name the system of each run
In the rows, zero is written as 128.
J_436, path 1 (5 x 32)
[[132 128  69 138 143 129 118 103 150 107 121 131 157 109 163 120 132 110
  141 120 112 106 123 152 157 115 118  96 113 152 153 161]
 [122 128  80 135 127 170 111 143 148  91 121 118 152 122 173 110 138 117
  136 127  95  90 126 136 136 127 120  85 120 160 151 159]
 [122 135 106 118 113 196 116 170 150  96 124 108 131 138 168  94 137 128
  122 135  94 100 121 135 119 139 126  89 135 149 136 145]
 [121 139 143 117 106 188 128 187 134 113 122 111 126 144 151 101 133 121
  115 142  93 103 124 124  91 145 131 113 145 133 112 126]
 [134 145 167 117 108 151 139 165 109 134 126 115 106 149 108 108 130 118
  118 145 114 131 118 113  79 142 133 140 147 109  92 114]]
J_436, path 2 (5 x 32)
[[165 127 161  99 166 131 112 104 117 131 116 134 112 159 121 135 133 138
  151 155 126 158 149 112  55  71 128 127 143  88  92 116]
 [176 122 132  98 171 119 106  94 125 134 116 134 109 163 114 149 135 205
  155 151 130 168 175 120 103  62 114 135 137 104 125 116]
 [166 117  99 115 158 118 113 114 136 121 112 137 112 155 118 152 140 232
  157 132 135 155 180 127 163  82 109 134 131 126 167 128]
 [141 114  90 133 141 103 136 127 149 125 124 129 120 151 115 148 135 225
  146 117 122 119 168 146 207 108 109 160 119 145 190 133]
 [113 121  89 150 103  99 154 143 153 127 134 120 130 123 115 137 129 167
  124 104 124  89 137 151 222 149 109 160 123 160 190 133]]
J_333, path 3 (5 x 32)
[[ 89 138 201 128  83  97 173 176 109 166 139 125  85 132  70 130 114 121
   94 118 147 123 118 104 136 176 140 204 145 100 105  93]
 [117 122 176 134 103  79 170 148 106 169 136 123  83 143  55 147 109 179
  114 120 159 157 143 115 160 156 136 205 136  97 128  83]
 [147 119 139 136 128  73 141 110 114 164 119 133  97 146  65 166 115 209
  132 127 159 169 167 117 169 124 121 192 136 102 149  93]
 [159 115  91 130 157  90 120  85 125 142 122 146 115 144  95 164 133 212
  161 126 158 162 171 126 171  82 112 148 126 133 163 131]
 [167 115  64 112 181 104 100  60 143 114 129 150 147 131 146 153 139 184
  176 124 135 142 161 145 170  59 104  94 110 155 164 164]]
J_341, path 4 (5 x 32)
[[132 121  97 147 129  46 140  54 127 162 135 153 135 109  96 173 110 136
  152 107 176 138 132 136 190 122 118 154 114 136 167 133]
 [141 116 132 140 157  42 134  55 118 162 137 147 121 119  79 171 116 142
  139 120 176 170 131 125 156 108 132 165 117 107 137 113]
 [146 118 169 125 153  63 134  75 105 162 138 136 106 126  85 156 117 135
  132 135 174 173 137 119 114  99 135 175 128  93 103  96]
 [135 130 204 112 150  91 145 108 101 156 135 131  98 137  88 137 127 114
  124 136 150 169 137 106  78 100 145 165 148  84  75  95]
 [126 137 211 100 126 132 145 151 104 140 135 122  98 141 102 115 121  95
  109 145 127 144 106 101  59 126 141 157 150  88  63 106]]
J_250, path 5 (5 x 32)
[[128 130 169 109 167  70 135  49  92 157 138 157 128 117 110 174 118  75
  131 115 193 186 132  99  84  90 142 142 128  68  77 110]
 [106 117 212 123 144  56 156  84  93 170 160 155 100 115  79 161 101  75
  123 117 189 185 116 108 103 122 158 177 120  70  67  89]
 [ 94 124 212 137 100  73 183 146  94 177 160 130  80 116  62 150 108 107
  103 111 179 160 120 114 141 163 152 209 130  93  81  81]
 [ 94 137 198 138  72 100 184 190 118 166 139 113  87 140  67 128 107 135
   89 119 144 115 114 114 165 185 134 210 144 107 126  97]
 [ 99 130 143 151  66 159 159 231 150 122 127  90 104 139 109  89 132 157
  102 131  80  70 113 149 178 192 122 167 136 161 160 114]]
J_86, path 6 (5 x 32)
[[134 140 167 133  80 137 155 206 132 136 119 106  87 154  92 109 127 175
  109 134 102 113 138 128 141 158 123 169 144 128 133 105]
 [116 142 148 142  87  90 164 165 128 159 130 123 101 133  65 134 111 171
  118 117 138 112 135 131 189 163 125 195 139 131 159 107]
 [118 120 110 150 107  56 157 109 121 165 133 141 119 120  73 164 107 161
  120 106 166 130 135 127 213 158 122 187 125 126 174 120]
 [128 123  94 156 127  43 139  42 119 166 143 153 140  99  85 172 109 129
  142 101 178 134 120 135 206 136 128 160 117 147 180 137]
 [128 112  72 138 159  54 121  20 131 142 137 158 163  94 134 158 120  97
  155 107 175 129 124 134 179  96 123 121 112 143 156 159]]
J_86, path 7 (5 x 32)
[[119 134 143 119  97 209 125 225 145 100 117  84 110 162 146  87 148 171
  113 153  67  91 141 130 100 145 126 115 152 144 126 119]
 [110 146 163 132  74 153 159 218 136 139 131  95  97 146  98  99 126 155
   97 134  93  94 118 129 133 188 123 167 143 135 139 105]
 [ 99 139 165 148  69  87 172 175 124 164 138 118  97 131  66 132 107 139
  104 117 138 106 123 123 178 183 134 194 141 127 139 108]
 [104 126 137 155  94  49 172 114 110 178 146 148 106 118  63 160  95 135
  115  99 175 131 129 125 213 171 129 203 118 127 151 112]
 [121 109 117 159 134  17 148  39 112 177 152 169 131  94  70 179 100 121
  137 106 193 152 122 140 202 138 130 182 100 130 161 123]]
J_333, path 8 (5 x 32)
[[ 91 139 138 144 105  74 159  90 111 151 160 151 152  92 114 141  95   8
  115  97 161  99  69 118 155 159 142 135 115 137 104 157]
 [ 87 144 134 149  71  91 166 136 128 151 153 138 136 101  97 126 100  61
  104 100 150  88  80 125 175 187 133 158 132 144 141 142]
 [ 93 148 136 148  63 113 166 176 138 145 141 120 116 115  96 117 111 113
  102 111 127  85 105 127 181 189 126 165 136 142 153 130]
 [117 129 145 139  81 134 154 206 139 131 125 102  99 143 101 111 125 171
  109 130 104  96 132 137 163 166 120 166 138 147 143 116]
 [142 120 145 122 110 151 137 191 136 125 117 104  95 170 106 114 138 208
  122 145  91 118 159 131 140 134 116 163 138 125 141 114]]
J_250, path 9 (5 x 32)
[[117 129  85 140 124 143 122 134 151 105 126 125 149 113 153 117 143 117
  131 119 111  93 122 143 159 133 111 108 125 158 163 152]
 [132 121  79 130 147 125 115  97 149 108 122 134 157 121 164 124 132 126
  149 125 116 105 129 150 161 108 119 101 119 151 164 158]
 [142 123  86 118 161 103 119  72 139 118 127 145 149 116 147 143 134 124
  155 122 128 127 139 143 146  81 113 108 121 138 145 151]
 [154 118 116 118 158  82 123  55 120 137 131 145 132 123 117 149 125 128
  152 128 156 150 138 120 131  92 124 136 126 117 127 133]
 [145 122 147 115 154  75 127  67 111 147 133 138 122 129  98 154 117 131
  143 135 158 161 135 121 117  92 130 159 129 104 118 113]]
J_341, path 10 (5 x 32)
[[124 148 148 120 118 204 120 170 134  94 123 102 132 141 168  89 140 113
  118 150  84 103 119 130  73 130 128  97 139 130  98 133]
 [117 137 114 120 114 191 118 168 147  91 127 115 149 126 172  89 142  99
  120 135  91  85 111 137 115 142 124  82 133 152 132 153]
 [109 124  87 144 112 159 124 142 156 100 121 119 151 112 165 109 134 104
  127 120 107  80 114 146 157 150 122  93 121 161 157 161]
 [110 135  73 144 120 122 135 113 153 116 128 136 161 113 153 127 131 120
  138 102 125  91 123 142 183 137 112 111 119 154 173 162]
 [126 121  71 138 136  80 131  83 144 130 131 143 147 110 126 151 125 133
  142 103 150 115 134 137 199 112 114 136 114 142 174 152]]

runs to name
path 11 (5 x 32)
[[155 110 145 126 170  54 130  39 112 160 131 152 113 130  79 174 118 164
  150 131 184 191 149 125 138  81 136 168 124  93 121  97]
 [145 117 188 107 170  82 132  77  97 161 135 145 107 134  90 162 125 132
  137 137 173 194 146 104  70  84 140 163 139  74  81  89]
 [129 139 223  91 142 115 145 128  91 148 134 124  91 140 103 127 125  92
  118 142 145 170 129  92  36  94 146 150 154  67  45  95]
 [119 149 218 113 110 155 139 168 106 135 129 106 106 139 119  96 121  56
  102 151 106 126  92 100  33 150 145 145 155  90  50  97]
 [100 157 183 126  75 188 149 206 130 119 123  96 120 139 126  84 122  62
   90 141  86  85  93 115  67 194 140 131 151 116  95 120]]
	J_341
path 12 (5 x 32)
[[129 128 201 117 135  97 150 126 101 159 140 125  92 132  90 131 115 121
  114 130 153 160 134 103  93 114 139 172 149  87  78  91]
 [122 137 196 109 107 137 147 168 112 143 133 119  89 150 105 118 127 120
  116 148 128 126 126 108  74 129 136 162 151  95  68 104]
 [125 144 165 121  94 184 137 206 124 126 113 104 114 154 125 102 130 125
  109 151  93 111 118 119  80 164 138 134 150 115 104 119]
 [115 141 126 126 101 203 130 209 146  94 117  98 124 145 161  96 142 139
  115 139  86  85 125 129 112 153 126 102 133 147 127 135]
 [124 132  83 132 103 192 118 182 155 105 108 108 138 139 167  96 147 150
  125 132  80  78 131 142 141 147 116  93 133 167 161 149]]
	J_341
path 13 (5 x 32)
[[172 130  81  97 174 199  77 123 159  81  89 110 149 151 183 108 165 180
  153 158  80 126 154 134  82  69 116  65 143 145 148 144]
 [162 127 112  95 190 174  88  96 132  91 109 125 145 147 183 127 150 121
  154 150 107 145 149 117  52  56 118  63 130 114 103 147]
 [147 135 153  90 165 116 113  72 102 133 120 151 133 135 138 147 132  74
  141 133 159 165 120  89  46  81 133 110 140  78  67 132]
 [115 135 191 103 153  89 140  82  89 153 152 152 122 117 108 150 115  46
  120 117 179 174 114  97  65  99 148 138 131  67  52 119]
 [ 90 128 218 124 127  59 169 103  86 171 166 147 105 104  82 153 100  46
  106 115 186 169  98 108 103 142 153 184 116  80  59  92]]
	J_250
path 14 (5 x 32)
[[116 123 217 121 120  84 160 130 102 165 142 127  86 136  66 150 114 131
  108 123 165 175 130 105 104 121 145 201 138  82  74  73]
 [117 147 210 100 103 129 157 189 105 153 127 115  75 159  90 123 125 140
  100 139 130 146 133  92  79 135 138 180 155  83  77  90]
 [134 148 182 117  94 187 132 224 129 126 120  99  94 166 119  99 128 158
  108 157  84 116 133 110  76 154 125 143 153 111  97 101]
 [121 139 135 117 102 223 119 223 151  95 101  88 115 159 155  81 152 161
  118 146  64  97 136 130  93 146 125 111 152 146 126 123]
 [135 144  86 124 106 214 109 194 161  88  99 100 140 147 179  84 152 167
  129 152  63  81 131 138 125 137 112  87 143 166 157 152]]
	J_341
path 15 (5 x 32)
[[157 117 118 133 141 103 138 133 132 145 113 137 100 163  90 148 134 240
  143 132 131 151 181 128 174 107 114 172 129 119 168 108]
 [173 119 125 102 164 130 111 125 131 127 105 133  99 173 117 143 152 242
  159 151 124 171 194 120 124  69 111 141 138 101 144 117]
 [180 120 142  88 177 140 106 104 125 117 106 123 107 166 135 127 146 182
  162 156 115 162 165 116  59  54 109 114 143  93 102 127]
 [162 139 161  94 169 159  96 108 111 116 114 133 126 152 148 126 134 106
  145 161 110 156 135 101  18  78 133  96 143  90  76 124]
 [133 148 169 104 142 176 111 130 110 117 126 127 137 130 153 111 130  45
  129 155 122 134  95 102  27 118 143  85 146 105  55 142]]
	J_341
path 16 (5 x 32)
[[156 120 116 109 152 119 122 109 132 133 110 132 120 158 124 151 135 188
  147 139 130 138 162 125 132  94 109 138 133 122 137 131]
 [140 124  99 118 138 114 132 128 139 126 122 137 119 147 126 146 139 195
  143 128 121 131 165 131 163 110 110 139 131 133 169 138]
 [124 127 106 128 122 115 142 137 142 128 119 126 126 134 119 139 141 173
  133 117 119 108 147 134 184 129 109 146 124 143 171 138]
 [109 138 110 143  96 113 154 150 132 138 128 126 126 123 112 134 117 134
  118 117 130  96 126 124 181 156 121 152 128 148 160 139]
 [ 99 145 139 141  78 110 161 149 125 144 139 129 118 114 104 117 115  92
  108 116 136  93 100 117 159 180 130 156 139 135 132 140]]
	J_436
